[137 162 165 124 134] : W
[156 130 169 114 129] : E
[ 98  77  70 119 107] : Q
[102 140 141 117 124] : X
[ 84  80  51 132 104] : P
[156 130 169 132 129] : V
at: [98 77 70] : Q, 0
which: [ 84  80  51 132 104] : P

[149 134 152 186 126 133 117 172 139 133 124 146 127 105 149 186 133 184
 128 111 123 151  59  64 130 142 118 109] -> M
[120 124  89 161 135 123 125 158 118 113 130 116 132 137  93 162 120 162
 132 111 128  85 155 152 120 117 121 130] -> S
[132 121 139  99 145 117 139 100 132 138 144 128 145 140 139  99 128  98
 145 147 137 141 150 148 118 132 140 144] -> L
[157 145 139  99 145 117 139 100 132 138 144 128 145 140 139  99 128  98
 145 144 135 147 116 117 120 141 138 145] -> D
[155 135 130 157 143 121 120 149 146 124 148 133 147 109 129 157 139 156
 147 122 127 129  68  72 119 149 123 141] -> G
Table of tags by key:
[148] -> k_165
[149] -> k_298
[117] -> k_990
[72] -> k_472
[64] -> k_656
key G 23:  : k_472
which: [132 121 139  99 145 117 139 100 132 138 144 128 145 140 139  99 128  98
 145 147 137 141 150 148 118 132 140 144] : L
which: [155 135 130 157 143 121 120 149 146 124 148 133 147 109 129 157 139 156
 147 122 127 129  68  72 119 149 123 141] : G
at: [157 143] : G, 3

[110 138 118 123 179 136] : N
[110 138 118 123 179  47] : F
[130 138 118 123 179  47] : C
[121 109 147 149 123  63] : U
[127 152 106 106 163 154] : H
[110 121 145 140 153  35] : Z
[115 115 152 150 141  50] : Y
Table of tags by key:
[115] -> k_3
[47] -> k_664
[150] -> k_199
[49] -> k_23
[149] -> k_31
[50] -> k_913
key Y 5:  : k_913
which: [115 115 152 150 141  50] : Y

[155 105 144 206 110 167] : zanor
[144  73 109 144  73 148] : zabi
[ 70 166 115 149 158  84] : potiv
[173 148 155 163 166 170] : lenug
[ 73 144 144 109 181  85] : kulo
[132 177 122 156 113  45] : tisu
[ 96 143 197 138 161 160] : vili
[ 68 114 155 137  94 124] : mukur
[140  86  70  41 112 119] : giga
[164 131 147 115 154 174] : Tib
[ 64 139 190 153 128 149] : Dig
at: [144 144 109 181] : kulo, 1
which: [ 64 139 190 153 128 149] : Dig
which: [140  86  70  41 112 119] : giga
Table of tags by key:
[113] -> k_346
[128] -> k_462
[181] -> k_444
[93] -> k_655
[94] -> k_983
[114] -> k_433
[73] -> k_96
key mukur 4:  : k_983
which: [132 177 122 156 113  45] : tisu
at: [114 155 137  94] : mukur, 1
at: [144  73 109 144] : zabi, 0

[ 59 171  73 140 164 153 160 120] -> nuz
[177 171  68  71  96 191 133  93] -> Puf
[ 83  91  76 102  73 171 175 166] -> gel
[ 83 142  76 102  73 171 175 166] -> Tavat
[201 179  58  56 179  97 109 136] -> bagak
[125 175  72 149 117  57 170 191] -> Difer
[177 175  72 149 117  57 170 191] -> gitod
key -> tag
[149] -> k_153
[71] -> k_123
[72] -> k_901
[191] -> k_716
[171] -> k_722
[172] -> k_182
key Puf 3:  : k_123
which: [177 175  72 149 117  57 170 191] : gitod
which: [177 171  68  71  96 191 133  93] : Puf

[127  92 141 120 136 132 138 127 122 136 135 127 128 131 132 134 109  99
 126 119 148 119]  T
[113 129 119 135 161 110 125 143 125 124 139 115 137 129 143 127 117 134
 129 125 144 143]  A
[122 137 114 111 109 102 119 152 104 111 127 126 110 127 103 119 128 127
 142 150 106 116]  K
[115 130 119 141 162 112 126 145 123 126 139 111 134 121 147 135 116 128
 131 123 143 145]  J
[111 136 122 149 112 113 149 118 161 134 129 115 129 117 139 143 124 125
 127 137 104 128]  R
[113 129 119 135 161 110 125 143 125 124 139 115 137 129 205 127 117 134
 129 125 144 143]  B
Table of tags by key:
[161] -> k_5
[131] -> k_293
[109] -> k_441
[132] -> k_749
[112] -> k_136
[162] -> k_70
[135] -> k_705
[111] -> k_564
[136] -> k_916
key T 4:  : k_916
which: [113 129 119 135 161 110 125 143 125 124 139 115 137 129 143 127 117 134
 129 125 144 143] : A
which: [122 137 114 111 109 102 119 152 104 111 127 126 110 127 103 119 128 127
 142 150 106 116] : K
at: [136 122 149] : R, 1
at: [124 139 115 137 129 143 127 117 134 129 125] : A, 9

[102 131 116 131 145 158 135 131 135 146] = begig
[138 104 116 112 134 131 130 144 113 112] = Mut
[138 104 131 158 131 116 135 145 113 131] = vip
which: [138 104 131 158 131 116 135 145 113 131] : vip
at: [131 116 131 145 158 135 131 135 146] : begig, 1
Table of tags by key:
[104] -> k_617
[145] -> k_806
[131] -> k_102
[130] -> k_568
[132] -> k_356
key begig 1:  : k_102
which: [102 131 116 131 145 158 135 131 135 146] : begig
which: [138 104 116 112 134 131 130 144 113 112] : Mut
at: [116 131 145 158 135 131] : begig, 2
at: [104 131] : vip, 1

